Some points:
1.035 & 0.583 & 0.456 & -0.594 & -0.900 & 1.628 & -1.083 & -0.959 & -0.177 & -1.352 & -1.110 & 1.043 & -0.459 & 0.002 & -1.246 & 0.229 & 0.487 & -0.617 & -0.020 & 2.120 & -0.103 & 1.029 & -1.442 & 1.481 \\
0.490 & 0.743 & -0.655 & 0.654 & -0.083 & 0.258 & -1.043 & -1.848 & -0.524 & -0.646 & -0.912 & -2.162 & 0.573 & -0.959 & -0.242 & -1.564 & 0.443 & 0.277 & 0.672 & -0.066 & -0.101 & -1.085 & -0.803 & -0.634 \\
0.867 & 0.496 & 0.009 & 1.657 & 0.605 & -1.553 & 0.813 & 0.626 & 0.361 & -0.109 & -0.944 & 1.358 & 0.353 & 0.465 & 1.181 & -0.082 & 0.582 & 0.077 & 1.514 & 1.123 & 0.350 & -0.467 & -0.095 & 0.032 \\
-0.672 & -1.402 & -0.425 & -1.472 & -1.344 & 0.989 & 0.128 & -0.444 & 0.483 & 0.668 & 0.411 & 0.379 & -0.503 & 0.619 & -0.052 & -0.303 & -1.092 & -0.152 & -1.634 & 1.166 & 2.119 & 0.677 & 0.290 & -0.446 \\
0.928 & -2.384 & 2.150 & 0.438 & 1.386 & 2.626 & 1.613 & 1.619 & 0.316 & 1.187 & -0.763 & -0.737 & -4.130 & 1.436 & -1.272 & 0.080 & 3.184 & 0.767 & -0.759 & -0.778 & 0.601 & -2.468 & -0.900 & -0.431 \\
-1.253 & -0.539 & 0.638 & -0.126 & -0.180 & 0.913 & 1.519 & -0.451 & 0.043 & -0.741 & 0.590 & -0.966 & 0.840 & -1.439 & 0.369 & 0.230 & 1.065 & -0.841 & -0.021 & -1.073 & -0.010 & 1.100 & 0.703 & 0.775 \\
1.073 & -0.203 & -0.110 & -0.001 & -0.138 & -0.083 & 0.054 & 1.508 & -0.152 & -1.100 & 0.580 & 0.436 & 1.008 & 0.565 & 0.203 & -0.991 & -0.657 & 1.614 & -1.183 & -0.717 & -0.973 & -0.995 & -0.052 & 0.822 \\
0.199 & -1.888 & 0.225 & -0.060 & 2.558 & 1.282 & -0.574 & -1.773 & -1.202 & -1.481 & -0.875 & -0.912 & 2.641 & 0.106 & 1.343 & -0.181 & 0.310 & 1.373 & -0.350 & -0.279 & 0.232 & -0.195 & -0.302 & -1.757 \\
-0.256 & -0.340 & -1.036 & -1.061 & 1.047 & -0.438 & -1.052 & 0.480 & -1.061 & 3.078 & 0.799 & 0.417 & -1.078 & -0.372 & 0.092 & 0.155 & 0.192 & -0.255 & -1.103 & 0.701 & -0.643 & -1.376 & 0.317 & -0.150 \\
-0.219 & 0.882 & 1.788 & 1.433 & 0.712 & -0.527 & -0.289 & -0.328 & 0.885 & 1.061 & 1.271 & -0.606 & 0.555 & 0.258 & -2.663 & 0.253 & -1.273 & -0.419 & -0.149 & -0.019 & 0.740 & -0.230 & 0.311 & 0.195 \\
0.140 & -0.044 & 0.523 & -0.502 & 0.913 & 0.476 & -1.046 & 1.118 & 0.009 & 0.038 & -0.389 & 0.372 & -0.003 & -0.686 & -0.359 & 1.675 & -0.702 & -0.627 & -0.414 & -1.058 & -1.049 & 1.741 & -0.503 & 0.295 \\
-1.763 & -0.079 & -0.729 & 1.013 & -0.440 & 1.034 & -0.694 & 1.146 & -0.180 & -1.579 & 1.871 & -0.488 & 0.380 & -0.308 & -0.368 & -0.283 & 0.225 & 1.012 & 1.714 & 1.483 & -0.908 & -1.077 & 0.522 & -0.013 \\
0.145 & -1.549 & -0.434 & 0.071 & -0.087 & 0.155 & 0.996 & -0.294 & -1.183 & 0.000 & 1.327 & 0.369 & 0.124 & -1.185 & 1.382 & -0.672 & -0.687 & 0.523 & 0.832 & 0.998 & 0.660 & -0.594 & 0.361 & 1.174 \\
-0.840 & -0.502 & -0.227 & -0.085 & 0.981 & -0.407 & -0.189 & 1.904 & 0.513 & 0.036 & -1.483 & -0.401 & 0.858 & 2.338 & 0.896 & -3.017 & -1.232 & -0.397 & -1.227 & -0.771 & 0.704 & 0.207 & -1.410 & 1.289 \\
1.174 & 0.473 & -0.480 & 0.388 & 0.124 & 0.162 & -0.545 & -1.482 & -0.292 & -0.522 & 1.458 & 0.364 & 0.289 & 0.842 & -1.156 & -0.636 & 0.211 & 1.781 & -1.988 & -0.502 & -0.188 & 1.145 & -0.123 & -1.082 \\
0.923 & 0.263 & 1.313 & -1.905 & 0.779 & -0.019 & 1.981 & -0.708 & 1.464 & 0.986 & 0.235 & -1.490 & 0.462 & -0.251 & 0.829 & -1.165 & -1.058 & -0.339 & 0.536 & 3.112 & -2.068 & 0.310 & 1.764 & 1.093 \\
0.148 & 2.067 & -0.961 & 0.778 & 0.889 & 0.896 & 1.563 & -0.177 & 0.485 & 1.359 & 0.548 & -0.156 & 0.968 & 1.285 & 0.145 & 0.216 & 0.310 & -0.824 & 1.207 & 0.658 & 1.380 & 1.015 & -1.549 & 0.444 \\
0.124 & 0.325 & -0.001 & 0.811 & -0.182 & -0.175 & -1.040 & 0.967 & 0.436 & 1.153 & 0.566 & -0.007 & 1.191 & -0.587 & 0.783 & 0.863 & 0.984 & -0.653 & -0.430 & 1.378 & 0.054 & 0.779 & 0.858 & -2.003 \\
1.847 & -0.428 & -0.415 & 0.222 & 0.111 & -1.420 & -1.096 & 0.581 & 0.444 & -0.982 & -0.192 & -1.093 & -0.933 & -0.331 & 0.919 & 0.632 & -1.622 & -1.368 & 1.098 & -0.237 & 1.219 & -0.264 & -1.376 & 0.237 \\
1.247 & 0.076 & -0.868 & 0.248 & -1.509 & -0.888 & -0.514 & -0.132 & -2.305 & 0.358 & -1.000 & -0.317 & 0.289 & 1.492 & -0.146 & 0.610 & 0.227 & -0.149 & -0.061 & -0.527 & -0.592 & 0.284 & 1.883 & 2.326 \\
-1.089 & 0.463 & -0.847 & -0.885 & -0.570 & -0.067 & -2.250 & -0.092 & 0.991 & -0.553 & 0.501 & -0.476 & 0.719 & 0.167 & -0.240 & 0.537 & 0.605 & -1.442 & -0.788 & -0.405 & -1.126 & -1.468 & 1.469 & -0.690 \\
-0.418 & 0.479 & 1.625 & -0.645 & 0.525 & -1.636 & -1.324 & -1.302 & -1.020 & 0.871 & 1.115 & 0.670 & -1.504 & -1.268 & -0.562 & -2.971 & 0.368 & -0.021 & 0.860 & -0.499 & -0.945 & 0.826 & -0.141 & -0.107 \\
-2.003 & 1.149 & 0.036 & -1.395 & -0.111 & 0.022 & -0.369 & 0.275 & -0.583 & -0.130 & -0.669 & 0.471 & -1.436 & -0.034 & 1.470 & 0.814 & 1.347 & 0.192 & 0.756 & -0.596 & 0.198 & 0.213 & -2.159 & 1.419 \\
1.213 & 1.587 & 0.495 & -0.832 & -1.623 & 1.509 & -0.837 & 0.924 & 0.760 & 1.450 & 0.338 & 1.345 & 1.945 & 0.026 & 0.758 & -0.549 & -0.186 & 0.179 & 0.045 & -0.776 & 0.973 & -0.344 & -0.875 & 0.981 \\
0.167 & 1.122 & 0.450 & 1.918 & 0.856 & 1.491 & 1.168 & -0.077 & -0.349 & -1.505 & -0.475 & 0.377 & -1.471 & -1.826 & 0.532 & -0.226 & -0.606 & -2.478 & -1.205 & -0.665 & 0.170 & 0.540 & 1.861 & -0.797 \\
0.693 & 1.103 & 1.972 & -1.065 & -0.627 & -1.529 & -0.192 & 0.455 & -0.601 & -1.044 & 0.260 & -0.144 & -0.366 & -1.437 & 0.322 & 1.771 & 0.403 & 0.464 & -1.375 & -0.046 & 1.840 & -1.424 & 1.917 & -0.054 \\
These points spread out most along one direction. Take the direction at right angles to it along which they spread out most. Then take the direction at right angles to both along which they spread out most. Go by this last direction. How many in every 100 of the points above lie lower along it than each point below? Answers are rounded to whole numbers. More than half of the points above lie lower than the first one.
0.767 & -1.898 & -0.550 & -0.375 & 0.464 & 0.820 & -1.567 & 0.630 & -0.134 & -0.315 & -0.333 & 0.267 & 0.485 & 0.354 & -0.735 & 0.074 & 1.174 & 0.256 & 0.913 & 0.698 & -1.121 & 2.017 & 0.397 & 0.050 \\ 23
0.023 & -0.037 & -0.015 & 0.461 & -1.170 & -1.248 & 0.429 & -0.767 & -0.417 & 0.106 & -0.620 & 0.291 & 0.219 & 0.722 & 0.246 & 0.178 & 1.581 & 0.518 & 0.331 & -0.252 & -0.074 & 0.077 & -0.273 & -0.957 \\ 31
-1.045 & 0.288 & 0.586 & -0.175 & -1.008 & 1.415 & 0.577 & 0.357 & -2.109 & 0.687 & -1.195 & 0.099 & -0.534 & 1.025 & 0.779 & 0.007 & -2.903 & -0.113 & 1.591 & -0.341 & -0.906 & -0.457 & 0.343 & -1.431 \\ 35
-1.985 & 2.285 & -2.088 & 0.771 & 0.916 & 0.223 & -1.050 & -0.802 & 1.630 & 0.173 & -0.096 & 0.398 & -1.083 & -0.182 & -0.299 & 0.979 & -0.705 & 2.977 & 0.606 & -0.545 & 0.154 & 0.148 & 1.195 & 0.866 \\ 42
-1.870 & -0.443 & -0.306 & 0.817 & 0.114 & -1.393 & 0.511 & -0.467 & -0.307 & 1.410 & -1.516 & -0.342 & 0.394 & -0.969 & -0.926 & 0.447 & 0.418 & 0.010 & -1.441 & 0.925 & 0.312 & 0.112 & -1.628 & 0.985 \\ 46
0.480 & 0.679 & -1.436 & -1.809 & 0.151 & -1.440 & 2.425 & 1.251 & -1.346 & -1.059 & -0.089 & 0.618 & 0.516 & 1.030 & -2.291 & 1.163 & 0.292 & -0.253 & 0.547 & 0.192 & 0.330 & -0.283 & 0.623 & -0.484 \\ 73
-1.207 & -0.497 & 0.327 & 1.781 & -0.309 & -0.139 & -0.519 & -0.304 & 0.442 & -1.062 & 0.736 & -1.090 & -1.215 & 1.209 & 0.730 & 1.136 & -0.260 & -0.318 & -0.043 & 0.281 & -0.603 & 0.907 & -0.146 & -0.299 \\ 31
1.349 & -0.475 & 0.215 & 0.317 & -0.700 & -1.548 & 1.238 & 0.564 & 0.444 & -0.157 & 0.701 & -1.103 & -0.378 & -0.608 & 0.986 & 0.072 & -0.498 & 1.319 & -0.973 & -0.760 & -1.371 & 1.178 & -1.457 & -0.243 \\ 31
0.546 & 0.206 & -0.833 & -0.648 & -1.319 & -0.952 & 0.912 & 1.754 & 1.343 & 0.692 & -0.590 & -0.726 & -0.003 & -1.071 & -0.752 & -1.091 & 0.508 & -0.018 & 1.792 & -1.783 & 1.148 & 0.415 & 0.564 & -2.052 \\ 58
-0.991 & -1.140 & 0.122 & 0.647 & -1.123 & -0.634 & 1.077 & -1.097 & 1.650 & -1.015 & -1.933 & 2.797 & 0.316 & -0.770 & -1.265 & 0.772 & -1.470 & -1.150 & -0.465 & 0.079 & -0.661 & -0.788 & -0.090 & -0.811 \\ 46
0.031 & -1.420 & -0.516 & -0.790 & 0.294 & 0.193 & 0.268 & -2.658 & 1.244 & 0.038 & 1.877 & 1.145 & -0.028 & 0.341 & 0.608 & 0.839 & 0.035 & -0.904 & 0.614 & -2.219 & 0.258 & -1.201 & -0.051 & -0.026 \\ 23
